(in the rows, 128 means zero)
Each path below is one point turned by a fixed rotation once a step. After each direction that follows a path, write how fast that rotation turns it, in deg/step (0 if it stays still).
Each turn is a multiple of 5 degrees from 10 to 175, or 0.
Path 1:
[122 134 121 127 134 124 135 129 128 124 138 137 133 135 115 133 124 149
 136 108 124 134 127 126 130 130 129 151 126 130 121 135 130 120 126 115
 127 121 119 141 131 132 126 148 124 102 116 142]
[129 130 123 122 127 127 125 130 124 133 146 143 139 133 118 134 120 144
 140 115 119 122 124 125 132 140 138 151 123 134 122 131 123 124 125 118
 121 121 119 142 138 132 134 148 124 106 125 140]
[124 138 125 125 124 135 124 125 120 129 132 141 135 133 119 134 125 143
 137 111 116 124 124 126 134 134 130 147 123 132 124 124 113 115 129 119
 117 132 123 145 134 136 143 151 118 108 125 138]
[120 137 120 126 129 129 120 124 124 130 135 144 133 133 115 128 128 141
 135 100 119 135 127 129 130 122 125 145 125 128 126 130 115 120 130 121
 122 125 122 135 133 129 139 144 121  98 121 136]
[125 128 125 122 129 127 109 127 122 133 146 150 137 136 120 125 125 143
 134 111 122 126 128 135 128 125 137 142 125 137 132 130 118 125 128 125
 119 122 125 133 139 127 140 145 122  99 125 132]
[122 134 131 120 128 136 111 129 123 124 134 147 130 140 123 131 131 147
 130 119 119 122 125 138 133 123 135 139 128 140 131 128 114 117 132 124
 121 131 130 136 132 132 143 148 115 104 120 135]
[118 137 128 118 136 129 117 130 125 123 131 142 124 139 116 129 131 147
 129 115 120 129 127 138 134 115 129 144 128 134 128 129 123 125 130 122
 125 128 127 128 129 133 135 150 118  97 113 137]
[125 130 129 118 135 127 116 139 127 129 143 143 132 141 117 132 127 147
 132 120 124 124 126 137 133 125 140 145 128 136 132 136 132 131 130 116
 128 120 123 131 135 128 124 151 122  98 117 138]
[127 130 131 117 132 136 125 134 126 122 135 139 131 141 121 140 128 150
 132 126 122 117 123 133 135 131 138 147 127 140 129 132 126 122 130 115
 126 126 124 141 128 137 130 152 117 109 117 143]
[117 139 124 119 130 127 132 128 126 123 131 139 126 136 116 138 130 150
 132 116 121 125 121 129 138 128 126 151 122 125 120 131 128 123 128 117
 127 127 122 137 128 139 127 150 120 101 113 147]
[125 132 120 125 130 128 127 131 124 133 141 142 134 129 118 133 121 143
 136 110 125 127 124 124 135 135 133 150 121 128 122 134 130 125 126 116
 125 121 116 138 138 128 127 149 127 101 121 142]
[129 132 125 125 129 135 125 126 123 129 138 146 138 134 121 134 123 148
 133 114 121 119 127 121 130 139 136 152 125 138 125 131 118 116 127 115
 121 122 123 144 133 137 135 148 122 110 128 141]
[121 139 125 127 127 130 123 120 123 129 128 145 133 135 119 129 127 146
 138 106 116 128 125 125 136 126 129 146 119 129 121 126 115 119 128 126
 121 127 126 142 132 139 144 143 119 100 122 140]
[126 129 130 126 130 129 129 130 130 129 127 130 123 128 131 131 127 130
 125 132 131 123 128 130 130 128 128 128 128 128 130 131 129 132 129 126
 132 126 127 124 125 130 123 127 129 127 126 133] -> 35
[129 128 134 129 129 126 130 127 129 133 129 129 129 129 127 131 129 128
 126 124 124 127 133 124 129 130 128 124 127 128 130 126 131 128 128 127
 131 126 129 125 125 128 132 128 127 132 125 127] -> 0
